128 stands for zero in the data rows.
Here are some numbered points:
[169 192 149 190 129 226  46 127 160  80 138 139 186 134 150 170 160 107
  80 119 117 101  76  66  83 126 123 128 116 193] 0
[154 113 131 129 141 141 129 117 115 122 103 123 123 161 137 150 109 103
 151 153 124 139 126 133 159 131 137 148 107 146] 1
[ 95 104 106 147 105  87 216 109 139  51 117 158 136 171 144 161  91 219
 130 101  69  93 140 139 181 150 137 146 206  98] 2
[141 138 153 117 110  77 118 117 122 130 157 143 110  89 186 112 113 117
 107  77 149 145 118 126  72 125  99 106 154 121] 3
[158 126 167  95 102 122  69 109  83 153 167 147 126  57 180 112 103 148
 111  91 146 147 118 181  96 121 123 145 153 153] 4
[116 116  40  90 110  64 174 174 107 116 118 140  28 180  71 136 130  96
  65 111 144 114 116 168 174 145 113 155 143 153] 5
[150 127 114 132 140  54 166 137  96 114 123 139 109 198  77 114 121  58
 142 149 128  73 146 141 182 113 107 164 149  87] 6
[162 168 139 149 103 126  96 114 112  60 162 181 183 117 127  83 143 113
 138  96  74  70 136 116 141 110 145 114 182 152] 7
[ 96 123 120 131 166  85 208 121 139 131 123  95 127 148 144 116 108 113
 131 125 153 130 163 127 125 129 121 102 123  69] 8
[135 138 161 151 126 197  57 130 149 108 121 111 171 118 120 149 146 112
 133 148 119 126 113  85 114 124 129 110  82 159] 9
[131 130  86 106 143  93 171 146 102 101 119 123  92 168 104 131 116  83
 115 131 122 115 133 162 178 126 125 137 134 134] 10
[140  93 173 101 100 117 155  89  62 151 150 136 111  94 173 138  93 204
 163  89 114 109 192 215 128 101 168 138 167  91] 11
[138  97 165 120  87 100 113  91 102 190 169 129  83  49 199  79 118 169
 168  68 138 158 140 157  82 147 134 120 165 130] 12
[ 59 104 105 102 122  76 216 128 132 170 102 100  82 119 155 140 124 166
 146 161 165 163 120 160 114 162 101 118 130  88] 13
[150 183  91 125  90 184  62 200 142 203 135 111 112 125  77  97 199  70
  42 137 155  95  93 114 126 149  99 129 123 182] 14
[125 126 144 131 117 121 162 116  93 107 136 151 146 129 146 112 140 146
 150  99  89 123 164 158 163 136 157 134 180 117] 15
[158 146 159 153 152 123  66 121 158 108 123 131 188 138 131 118 121  47
 141 185 136 123  96  72 115 111  94 132  94 126] 16
[100 154 112 150 135 151 142 118 135 109 120 125 144 130 120 109 189 151
 157 116 135 140 107  98  88 136 127 128 127 129] 17
[ 82  74 130  84  81  99 149  88 130 189 156 112  85  31 171 122 108 239
 174  99 169 161 158 157  49 125 135 110 130  89] 18
[139 137 149 124 111  75 110 122 130 140 154 137 112  83 177  97 106 106
 103  82 150 148 117 119  80 127 104  99 147 130] 19
[106 116  71 129 144 132 171 166 148 123 115 104 123 157  49 105 202 137
 164 127 132 106 134  97 139 126 130 124 119  96] 20
[125 105 144  99 134 137  83 121 146 165 101 112 127  91 163 140 100 129
 133 152 176 201 109 124  69 128 107 117  69 162] 21
[126 149 108 176 163 185 108 146 168  63 116 102 176 167  94 163 151  91
 113 155 112 100 120  76 149 132 128 121  87 143] 22
[153 151 145 160 112 135  96 115 122  57 163 163 193 132 120 104 138 103
 137 107  65  76 142 115 174 111 146 127 178 148] 23
[141 120 115 119 142  61 171 130  93 121 123 138 115 190  89 119 111  79
 156 155 136  80 142 144 175 103 111 145 143  73] 24
[146  98 170  83  87 101 160  70  35 151 156 144  95  79 176 130  92 197
 173  79  94  94 206 239 144 100 182 145 188  86] 25
[112  84 168 137  96 111 139  88 100 144 130 119  76 100 207 157  69 180
 152  89 142 154 138 178  95 151 147 141 149 146] 26
[119 124 103 101 150 111 118 136 128 128 118 113 146 101 118 107 136  99
 129 165 164 162 120 105  90 104 114  89  85 123] 27
New points follow, each followed by the numbers of its three nearest points above, smallest number first.
[124 116 118  93 157 113 128 131 112 146 128 120 136 102 112 106 142 112
 153 160 152 159 130 145 115 112 128 114  96 118] 1 21 27
[125 128 146 134 112 118 155 121 103  90 134 154 144 139 144 124 128 149
 142 105  84 116 155 154 161 137 153 136 180 128] 7 15 23
[147 180  89 126  95 174  53 202 144 196 134 126  95 125  90 104 195  75
  46 126 143  95  84 117 115 153 113 139 138 191] 0 9 14
[134 130  92  97 132  93 165 147  95  95 120 133  97 158 115 130 113  93
 108 127 129 122 132 162 163 121 122 136 136 140] 1 10 24
[154 138 159 146 163 104  87 115 148 108 119 124 189 151 119 129  99  56
 138 185 135 123 120  97 130 103  97 127 101  99] 1 16 27
[ 57 146 112 150 111 125 174 123 145 115 121 140 103 140 151 145 150 192
 131  95 132 143 103 115  85 147 136 125 153 131] 13 15 17
[ 68  94 155  90 105 106 159 107 153 168 120 141  80  79 157 116 107 231
 184 112 134 176 173 135 108 136 160 110 144  90] 13 18 26
[175 127 125 111 134 157 123 117  98 182 141  99 135 121 135 164 103 127
  84 162 108 117 131 203 162 116 123 146 119 138] 1 4 10
[111 122  39  96 103  65 160 178  95 115 112 171  24 178  73 150 142 104
  71 103 146  99 103 166 173 147 118 164 156 160] 5 6 10
[ 75  77 157  71 139 106 107 137 154 178  70 117  77 105 205 181  54 167
 109 165 206 240  81 138  82 150  85 127  66 141] 13 21 26
[131 107 146 101 141 143  79 129 131 160 101 114 124 109 151 152 101 115
 133 156 163 192  93 131  89 125 123 128  65 158] 1 21 27
[116 148 120 112 119 148 125 118 140 185 131 104 124  78 191 137 109 152
  85 142 161 172  81 151  85 140  94 127 116 152] 3 19 21
[ 89  97 125 142 108  79 220  93 147  68 126 158 140 141 162 153  86 231
 138 101  81 109 151 143 156 152 145 135 206  90] 2 11 15
[133 118  78 145 130 171 117 152 126 106 123 123 122 169  64 148 155 159
 128 125 132  75 116 119 146 108 135 148 116 115] 17 20 22
[ 83 109 139 160 123  90 199 126 168 104 130 172 125 166 106 116 112 212
 170 107 118  86 146  91 152 132 127 113 172  63] 2 8 15
[106 142 113 146 132 153 141 122 152 112 121 123 158 125 122 121 186 166
 148 120 133 138 111  83  88 129 131 112 117 119] 17 20 27
[101 111 128 130 176  85 221 113 146 136 122  86 127 147 136 124  97 126
 132 122 157 136 171 134 120 126 118  99 115  56] 8 13 24
[219 146 209 123 122 176   0  87  55 143 165 160 171  77 182 133  85  92
  83 116  85 126  99 158 120  84 150 181 137 181] 4 7 9
[125 127  96  98 131  95 153 132 100  96 129 124 112 140 126 118 124  97
 123 134 134 125 133 163 155 122 128 128 143 125] 1 10 24
[120 126 117  86 135  96 113 137 131 146 138 126 146  77 122  81 134 105
 136 149 168 175 124 112  82 111 115  86  94 122] 19 21 27
[122 114 149 100 149 168 100 125 150 146 109 124 113 118 134 181  74 171
  99 142 153 163 135 132 118 116 124 110  69 133] 1 21 27
[153 178  78 115  89 161  74 194 133 192 134 121 108 125  73 100 192  71
  44 145 145  81  96 140 140 152 106 131 148 180] 5 10 14
[133 108 157 112  97 114 130 112  79 134 150 152 106  97 170 110 141 143
 157  93 110 132 151 158 138 147 151 150 179 138] 4 12 15
